Which row each row swaps with, under one turn or mirror:
Didu: [  5  -9   4  19  -3  -6   2 -14  24  -1 -11  -4   6  -1  -4  -4]
daf: [ -9   5  10  13   6  -8   6  -7   3   5 -17  -4 -16  -1 -15  -1]
negev: [  9  22  -1  -5  -3   2   8  -5 -10   0  21  -1   7  -4  11  15]
Koz: [ -1  -4   1  19  -2  -4  12 -15  21   1 -14  -3   1  -2  -4   7]
tupad: [ -2  14   7 -16   8  -6   9   0  -3   8  25  -5  -2   5  15  10]
danil: [ 15  -4   8  -8   7  -9 -16  -6   6 -14  -9  -1   2   5  12 -16]
kizil: [  1   4  15 -15  10  -6 -20   0 -10  -6   4  -1  -6  -4   3 -15]
Sof: [  0  -2   8  18  10  12  -7 -12   2   8   8  -1  11 -21  15  11]
Gevo: [  5   5   1   9   4  19  -6 -17  -7   8   8   0   9 -20   4  10]
naso: [  3  17   1 -10   0 -11  12  10  -6   1  20   1   9   3  11   6]
Mugi: [ -1  15  12 -17   7 -19  -6   4  -7  -7   7  -3 -11   7   3 -10]
med: [ -8   8   3  16  -2  -7  19  -7  13   9  -8  -6  -9  -1 -10  12]
Vabi: [ -7  22   7  -6  -3 -11  15   6   9  12  13  -3   7   0   6  16]
Buzi: [ 14   4  -4  -6   0 -22  -1  -1  12 -15  -5  -3   2   8   8 -11]
Fev: [  6  23   5 -11   1  -8  10   7  -4   6  17   3   0   4  19   9]
fos: [ 13   2   7  -8  -2 -19  -7  -1   9 -15   4  -2   6  10   9 -16]
dobir: [-10  -9   9  15  13  17  -5  -9  10  15  -2   1   5  -8   2  12]
tuvi: [ -5  -7   3  14  11  15  -7  -9   0  14   0   1  12 -21  -1   3]
subik: [  9   3  11 -16   3 -14 -13  -1  -1 -16   3   1   3   5  13 -14]
popur: [ 7 16  6 -1  1 -8  9  2 -2 -2 24 -2  8 -4 25 13]
mipep: [ -3  12  14  -8   9 -16  -5   3  -8  -6  -6  -2 -15   5  -6 -12]
dip: [ -8   1  15  -2  12  10 -21  -4   1  16   3   1  11 -19   4   0]
lud: [  9  -1  -2  12  -1 -11  13 -11  23  -3 -16  -5   0   7   3   3]
kuno: [ -3  -1   6  14  12  17  -8 -12   3  20  -4   3   3 -19   7   5]
Gere: [  2  14  10 -16   6  -7   4  10  -2  -2  20   3   3  13  16   8]
tikof: [-12  -1   6  17   7  -1   2 -13  11  11 -15  -5  -9  -8 -13   4]
fif: [  8  -9  -5  12   4  -8  -5 -13  20  -5 -18  -3   2  -3  -1  -8]
vadog: [ -9  -6   8   7  16  16  -3 -15   4  21   8  -6   0 -14   3   9]

negev swaps with Gevo
Koz swaps with subik
tupad swaps with vadog
tikof swaps with Mugi
kizil swaps with med

Which row each row swaps with, under one turn or mirror:
Ligu: [ 21 -11  17 -39  -5   9   4   1  -6 -20   8   3]
Dukev: [  5   7  -4 -13 -31   7   9   6 -23 -30  -4   2]
dati: [ -4  -5   2 -15  -1   2   5  -3  -1  -1  25  12]
sono: [-11   6  -8 -24 -25  -4  10   6 -18 -25 -10  10]
suv: [ 23  -6  16 -37  -4   6  10  -2 -12 -18   7   8]
pudig: [  4  -6  10 -14  -6   1  12  -7  -2  -5  23  23]
zub: [ -6   5   8 -29 -31   5   8   7 -22 -31   3  -7]
rus: [ -4 -10  -7 -23 -28   3 -18  -3   4 -25  12  -1]
bufaz: [ 11 -14  10 -34   0   4  -2  -2   8 -12  16   9]
mep: [ -6   0  -8 -17  -2  -6  13  -1  -8  -7   3  24]
Pivoz: [ -7   3   8 -21 -42   3   5   3 -16 -33   5   2]
funug: [  0 -13  -2 -28 -24   6 -18  -1   6 -25  12  -3]
temer: [ -9   3  -2 -14 -41  10   0   0 -20 -23   8  -1]
Kez: [  9  -2   9 -14  -6  10  15  -5 -16   0  19  17]
nume: [  6  -5  -2 -19   1   3  14 -13   1  -4  16  15]
Mame: [ 8 -1 -8 -2 -5  5  8 -3 -6 -5 14 18]
Bonu: [ -4   3  -3 -27 -36   5   7  -3 -15 -33  -3  -6]
vasif: [  2  -7   7 -39 -27   6  -8   4  -3 -34   2  -7]

Mame swaps with Dukev
vasif swaps with bufaz
rus swaps with suv

